In the data rows, 128 means zero.
Here is a table of points, one per row:
array([135, 096, 135, 190, 160, 130, 156, 153, 129, 112, 078, 189, 119, 107, 164, 058, 072, 126, 134, 150, 105, 059, 164, 105, 117, 143, 095, 119, 080, 121, 091, 119])
array([141, 169, 115, 078, 121, 131, 181, 083, 192, 159, 152, 124, 142, 093, 141, 135, 109, 109, 106, 122, 097, 164, 139, 114, 080, 133, 058, 116, 163, 130, 170, 159])
array([110, 131, 102, 109, 077, 085, 112, 144, 100, 168, 091, 045, 100, 114, 143, 090, 133, 105, 126, 145, 126, 141, 146, 108, 161, 108, 106, 113, 072, 158, 145, 109])
array([038, 131, 120, 129, 099, 157, 149, 183, 121, 142, 113, 074, 123, 116, 131, 062, 153, 127, 105, 062, 158, 114, 104, 158, 182, 089, 121, 125, 177, 112, 148, 097])
array([130, 140, 128, 094, 154, 140, 094, 183, 080, 083, 153, 127, 105, 146, 106, 116, 175, 146, 107, 115, 116, 148, 151, 111, 083, 117, 128, 104, 125, 150, 089, 126])
array([155, 114, 109, 115, 147, 149, 092, 103, 167, 121, 128, 117, 100, 126, 150, 175, 116, 080, 104, 071, 154, 102, 102, 128, 135, 128, 056, 125, 108, 123, 140, 121])
array([102, 099, 152, 151, 122, 077, 153, 146, 086, 187, 150, 139, 180, 084, 188, 132, 144, 177, 075, 112, 111, 150, 164, 120, 144, 113, 161, 131, 165, 137, 113, 091])
array([113, 150, 188, 159, 111, 143, 153, 067, 109, 113, 111, 168, 143, 124, 125, 130, 113, 128, 101, 110, 074, 134, 155, 146, 157, 094, 112, 150, 132, 144, 159, 081])
array([192, 116, 151, 142, 178, 123, 147, 155, 100, 151, 107, 160, 187, 143, 135, 156, 130, 112, 166, 114, 132, 140, 113, 063, 225, 150, 119, 112, 129, 144, 092, 136])
array([140, 106, 129, 112, 143, 134, 138, 190, 125, 089, 098, 131, 164, 126, 118, 141, 073, 107, 168, 121, 143, 124, 108, 119, 149, 093, 114, 145, 092, 066, 176, 072])
array([115, 159, 103, 161, 150, 098, 132, 092, 107, 163, 186, 134, 108, 158, 161, 104, 110, 129, 100, 132, 140, 135, 109, 138, 127, 097, 059, 156, 103, 092, 075, 119])
array([128, 171, 154, 076, 137, 159, 131, 151, 112, 146, 128, 147, 119, 105, 159, 117, 156, 169, 104, 137, 151, 143, 191, 178, 179, 198, 131, 108, 121, 135, 102, 153])
array([124, 122, 133, 124, 092, 123, 144, 109, 122, 159, 086, 176, 145, 079, 104, 149, 178, 149, 152, 117, 120, 151, 121, 170, 152, 146, 120, 149, 121, 091, 148, 069])
array([082, 136, 091, 116, 076, 129, 116, 144, 173, 142, 109, 155, 110, 114, 184, 113, 157, 103, 184, 148, 081, 119, 117, 128, 130, 127, 155, 136, 092, 126, 099, 182])
array([183, 129, 055, 132, 153, 180, 128, 164, 163, 160, 115, 110, 136, 135, 107, 122, 105, 094, 135, 141, 157, 126, 074, 161, 166, 144, 138, 108, 146, 129, 110, 071])
array([161, 122, 082, 124, 101, 167, 132, 102, 135, 174, 153, 137, 101, 114, 096, 124, 126, 110, 149, 132, 059, 147, 163, 121, 172, 140, 091, 170, 113, 185, 149, 127])
array([062, 148, 057, 081, 155, 074, 212, 150, 099, 119, 100, 132, 130, 157, 132, 120, 082, 064, 129, 110, 135, 155, 127, 091, 114, 103, 123, 107, 190, 198, 097, 167])
array([112, 130, 118, 193, 116, 140, 086, 126, 142, 098, 192, 089, 137, 118, 142, 062, 168, 146, 163, 145, 134, 128, 152, 137, 128, 113, 123, 151, 110, 135, 113, 137])
array([122, 127, 140, 133, 100, 125, 148, 100, 127, 101, 136, 157, 188, 130, 103, 134, 146, 108, 146, 078, 118, 139, 112, 188, 068, 122, 161, 046, 067, 188, 088, 116])
array([104, 090, 139, 162, 158, 167, 126, 116, 150, 128, 121, 137, 124, 109, 171, 148, 166, 151, 135, 086, 145, 170, 067, 136, 097, 136, 132, 189, 130, 117, 124, 179])
array([123, 078, 048, 131, 189, 116, 094, 083, 105, 085, 095, 104, 126, 118, 106, 136, 166, 084, 092, 140, 051, 136, 189, 149, 133, 141, 167, 123, 123, 079, 129, 128])
array([121, 122, 141, 163, 137, 104, 131, 116, 129, 083, 156, 118, 103, 126, 165, 133, 172, 125, 170, 110, 120, 134, 086, 129, 114, 145, 143, 113, 135, 146, 070, 108])
array([126, 142, 081, 176, 105, 152, 135, 105, 156, 136, 113, 106, 116, 098, 127, 138, 018, 185, 112, 070, 141, 112, 176, 169, 144, 156, 163, 104, 146, 097, 074, 145])
array([062, 153, 171, 097, 093, 117, 117, 102, 084, 155, 160, 089, 142, 172, 093, 118, 127, 131, 144, 152, 129, 063, 071, 123, 125, 162, 102, 088, 123, 052, 085, 124])
array([154, 174, 113, 193, 148, 151, 117, 145, 151, 186, 056, 105, 199, 181, 106, 142, 172, 167, 098, 155, 148, 057, 116, 160, 111, 082, 113, 136, 171, 141, 137, 184])
array([175, 146, 145, 123, 131, 115, 075, 123, 189, 144, 104, 089, 131, 132, 138, 091, 104, 114, 083, 060, 174, 152, 111, 104, 153, 133, 148, 092, 091, 135, 104, 134])
array([137, 091, 167, 113, 121, 129, 126, 064, 096, 079, 158, 171, 116, 103, 115, 158, 135, 109, 141, 177, 151, 134, 122, 120, 149, 093, 059, 133, 139, 116, 082, 130])
array([121, 111, 106, 191, 169, 129, 181, 097, 182, 161, 154, 136, 106, 064, 105, 157, 144, 088, 126, 210, 168, 118, 126, 108, 146, 142, 147, 137, 153, 088, 134, 110])
array([139, 162, 144, 131, 125, 179, 124, 061, 145, 109, 144, 143, 129, 141, 166, 108, 128, 142, 135, 135, 074, 109, 096, 106, 140, 154, 188, 069, 138, 118, 145, 096])
array([139, 141, 142, 148, 164, 124, 080, 168, 052, 150, 139, 175, 104, 106, 115, 164, 117, 077, 107, 151, 087, 154, 112, 202, 124, 146, 104, 129, 146, 116, 130, 179])
array([137, 163, 114, 190, 135, 121, 068, 127, 139, 114, 155, 180, 147, 167, 107, 108, 109, 128, 192, 096, 181, 199, 161, 083, 166, 090, 137, 067, 151, 113, 167, 137])
array([106, 104, 097, 134, 139, 115, 115, 100, 167, 112, 152, 143, 155, 174, 045, 131, 147, 125, 065, 143, 147, 149, 151, 170, 159, 081, 151, 128, 090, 166, 132, 136])
array([126, 176, 117, 157, 098, 111, 150, 144, 143, 086, 097, 149, 117, 075, 081, 114, 129, 083, 158, 129, 163, 130, 091, 161, 149, 129, 141, 154, 136, 130, 148, 153])
array([104, 181, 150, 154, 069, 126, 131, 147, 137, 160, 111, 176, 117, 160, 159, 152, 153, 038, 096, 106, 125, 107, 160, 046, 093, 132, 148, 143, 107, 122, 145, 107])
array([100, 068, 152, 156, 141, 123, 108, 127, 116, 131, 102, 110, 108, 114, 115, 124, 115, 136, 111, 169, 118, 152, 104, 102, 139, 198, 096, 075, 088, 162, 182, 163])
array([114, 118, 104, 128, 119, 077, 128, 132, 110, 181, 119, 173, 114, 126, 151, 192, 101, 135, 126, 151, 187, 089, 120, 185, 081, 138, 158, 106, 041, 139, 183, 123])
array([105, 110, 172, 140, 142, 132, 109, 148, 102, 107, 185, 117, 143, 127, 151, 180, 044, 096, 094, 107, 127, 127, 085, 132, 124, 123, 158, 142, 145, 108, 128, 163])
array([098, 112, 195, 089, 168, 088, 143, 141, 162, 147, 130, 097, 119, 170, 085, 132, 103, 137, 139, 097, 103, 099, 129, 128, 191, 160, 139, 164, 107, 159, 158, 167])
array([134, 116, 151, 129, 138, 129, 055, 153, 192, 080, 114, 173, 146, 119, 099, 114, 100, 143, 103, 146, 070, 065, 111, 114, 117, 121, 112, 175, 145, 171, 116, 118])
array([109, 157, 183, 128, 113, 137, 132, 140, 151, 118, 117, 118, 095, 066, 039, 169, 133, 117, 181, 107, 124, 123, 159, 141, 127, 062, 141, 087, 166, 111, 105, 159])
array([143, 065, 137, 140, 123, 110, 119, 077, 090, 126, 140, 100, 100, 117, 113, 135, 142, 118, 092, 148, 172, 063, 158, 079, 095, 110, 191, 111, 198, 136, 162, 113])
array([057, 159, 086, 073, 178, 175, 115, 087, 138, 113, 097, 182, 106, 108, 122, 101, 117, 186, 083, 109, 148, 105, 070, 087, 129, 094, 146, 131, 112, 106, 134, 131])
array([181, 068, 200, 122, 094, 108, 147, 121, 174, 142, 092, 115, 109, 172, 172, 112, 160, 079, 088, 147, 140, 130, 158, 178, 093, 108, 107, 093, 159, 100, 089, 151])
array([141, 146, 163, 108, 182, 095, 121, 098, 115, 105, 084, 170, 066, 185, 162, 064, 152, 134, 146, 158, 159, 149, 110, 170, 121, 152, 150, 160, 185, 167, 154, 118])
array([127, 109, 152, 174, 103, 122, 118, 138, 099, 170, 110, 091, 122, 095, 065, 078, 108, 177, 122, 138, 107, 178, 072, 096, 035, 154, 112, 114, 138, 138, 159, 147])
array([146, 113, 104, 092, 125, 099, 116, 138, 136, 107, 116, 148, 161, 159, 140, 135, 110, 148, 146, 152, 123, 176, 152, 133, 077, 130, 150, 165, 089, 038, 129, 143])
array([125, 116, 120, 127, 069, 088, 068, 100, 115, 133, 103, 125, 104, 161, 126, 182, 089, 167, 171, 151, 147, 134, 115, 139, 138, 135, 139, 188, 148, 181, 063, 040])
array([162, 170, 123, 101, 112, 159, 126, 088, 041, 138, 154, 109, 187, 105, 173, 109, 131, 104, 166, 163, 129, 067, 143, 140, 151, 088, 169, 143, 115, 139, 182, 200])
array([143, 087, 106, 092, 098, 148, 141, 117, 130, 140, 184, 178, 162, 123, 128, 135, 180, 125, 119, 103, 161, 128, 091, 121, 124, 186, 147, 127, 139, 160, 164, 120])
array([138, 144, 143, 137, 162, 073, 164, 153, 132, 149, 184, 142, 128, 189, 059, 088, 160, 175, 147, 089, 116, 114, 158, 107, 108, 159, 093, 144, 114, 082, 147, 106])
array([186, 120, 170, 078, 129, 177, 152, 110, 071, 142, 141, 120, 109, 118, 099, 030, 074, 102, 132, 102, 161, 146, 133, 130, 092, 139, 182, 184, 129, 110, 109, 114])
array([191, 154, 112, 090, 178, 055, 135, 109, 122, 116, 100, 099, 173, 076, 147, 120, 140, 153, 155, 137, 074, 144, 082, 133, 093, 100, 127, 107, 141, 134, 122, 086])
These points spread out most along one direction. Take the direction at right angles to it along which they spread out most. Go by this last direction. For each point below, how far along it does it lie, from 0 to 99? 50 is the average, and the first point above lies past it. One standard deviation of the points above along it is 16.
array([207, 132, 110, 145, 044, 102, 174, 158, 104, 066, 132, 121, 053, 151, 134, 146, 155, 195, 058, 141, 104, 145, 070, 103, 196, 073, 147, 123, 101, 092, 134, 176]) 48
array([122, 082, 106, 111, 102, 189, 136, 193, 090, 053, 137, 146, 144, 120, 137, 123, 151, 128, 109, 119, 132, 092, 143, 137, 105, 149, 064, 085, 146, 125, 144, 095]) 47
array([121, 086, 132, 158, 141, 159, 211, 094, 141, 074, 143, 095, 173, 166, 145, 130, 115, 143, 162, 171, 155, 147, 137, 155, 113, 131, 094, 141, 095, 174, 116, 131]) 55
array([114, 173, 121, 155, 153, 095, 103, 126, 111, 098, 178, 053, 092, 150, 154, 133, 152, 088, 132, 092, 099, 110, 136, 154, 130, 164, 130, 143, 133, 118, 160, 094]) 38
array([165, 163, 122, 141, 139, 162, 178, 194, 138, 119, 185, 102, 071, 132, 138, 179, 117, 140, 140, 122, 084, 092, 143, 121, 073, 114, 151, 155, 117, 190, 154, 108]) 50
array([119, 071, 090, 082, 133, 152, 095, 135, 128, 200, 144, 152, 059, 154, 154, 137, 118, 176, 205, 126, 115, 109, 158, 143, 120, 073, 091, 084, 158, 128, 150, 140]) 50
array([107, 094, 113, 087, 071, 056, 116, 186, 167, 099, 170, 117, 166, 139, 152, 092, 098, 144, 123, 142, 112, 123, 149, 131, 145, 169, 135, 121, 212, 103, 184, 144]) 34
array([110, 184, 165, 100, 149, 158, 072, 168, 168, 122, 146, 110, 163, 076, 156, 127, 116, 138, 084, 194, 175, 172, 147, 116, 122, 074, 106, 126, 116, 151, 141, 087]) 52
array([130, 131, 156, 137, 160, 155, 140, 088, 145, 100, 037, 090, 119, 124, 144, 200, 140, 169, 169, 098, 177, 145, 175, 114, 129, 142, 105, 144, 093, 113, 190, 134]) 67
array([124, 147, 102, 148, 076, 182, 102, 113, 081, 129, 076, 114, 163, 194, 115, 172, 122, 122, 119, 148, 096, 178, 139, 105, 093, 178, 100, 168, 164, 120, 109, 133]) 50
array([145, 066, 136, 099, 154, 146, 119, 139, 143, 189, 149, 120, 157, 098, 118, 133, 173, 113, 132, 075, 120, 119, 135, 096, 138, 091, 162, 187, 117, 129, 077, 143]) 50
array([095, 134, 158, 096, 144, 178, 163, 161, 163, 149, 132, 098, 110, 177, 130, 163, 113, 132, 126, 210, 081, 170, 117, 110, 131, 131, 193, 101, 109, 110, 106, 108]) 47
array([142, 195, 097, 075, 107, 075, 136, 144, 134, 103, 121, 104, 129, 095, 111, 145, 156, 167, 134, 127, 183, 082, 178, 070, 115, 196, 110, 152, 114, 129, 062, 166]) 39
